In the rows, zero is written as 128.
Each path below is one point turned by a fixed rotation once a step. After each direction that follows a path, write how fast that rotation turns it, in degrees each step (0 if it stays still).
Each turn is a multiple of 5 degrees from 10 to 175, or 0.
Each row of a path follows its step; steps can be skipped.
Rotation 1:
step 0: [119 113 128 130 133 135 121 132 132 144 138 123 128 127 134 130 121 121
 120 120 129 115 134 130 127 135 118 117 112 119 115 141]
step 1: [131 109 135 130 133 132 145 122 141 126 124 119 113 136 137 128 128 136
 125 137 122 127 126 121 126 139 124 122 122 119 111 132]
step 2: [130 130 127 135 129 128 141 135 131 123 124 131 110 138 143 134 130 132
 135 128 140 113 127 127 120 133 125 117 143 109 133 129]
step 3: [138 128 126 139 127 133 129 149 132 134 142 130 112 127 128 121 119 133
 119 119 121 124 124 137 113 123 119 113 131 127 136 124]
step 4: [138 112 136 131 145 119 138 122 137 131 127 126 132 113 133 122 126 130
 114 133 122 129 117 145 115 124 122 121 133 130 133 125]
step 5: [129 127 138 118 144 131 141 122 131 131 135 131 132 120 133 139 132 116
 129 124 130 127 128 131 125 132 117 120 138 120 140 152]
step 6: [136 128 132 131 137 139 137 117 133 137 132 125 120 145 116 130 126 132
 128 115 123 143 141 123 120 129 128 111 126 128 136 141]
step 7: [138 112 126 139 138 117 135 119 121 133 128 131 134 140 120 121 132 128
 130 128 130 122 145 133 119 131 132 112 142 123 123 120]
step 8: [119 127 133 129 134 126 139 129 120 132 153 138 132 132 140 117 123 115
 130 120 119 116 138 133 127 130 125 122 136 123 114 126]
step 9: [126 131 134 125 127 133 139 116 134 139 126 127 123 135 150 124 122 123
 116 119 122 127 131 139 124 118 132 115 111 125 115 128]
step 10: [142 116 124 123 118 136 138 128 131 133 115 137 132 132 139 139 128 126
 128 140 135 125 133 136 125 127 117 111 125 114 117 134]
Speeds:
[122 135 129 127 133 126 133 129 128 129 130 132 126 132 132 128 129 128
 129 127 129 126 128 128 129 126 128 135 128 125 132 130] | 115
[129 130 135 129 126 131 130 132 131 133 132 126 130 131 129 127 129 130
 124 126 128 130 128 122 129 129 125 129 128 134 127 125] | 135
[124 127 126 127 129 131 132 126 126 133 124 125 127 125 131 135 131 127
 127 129 127 135 128 130 132 133 124 127 126 128 127 129] | 80
[126 125 132 126 133 124 128 130 127 127 130 120 130 122 129 125 128 129
 129 125 125 124 128 131 129 126 127 132 126 130 123 130] | 90
[130 128 130 130 125 128 131 130 124 130 131 130 125 123 132 128 125 122
 125 129 130 129 127 134 128 126 134 129 128 131 130 123] | 70
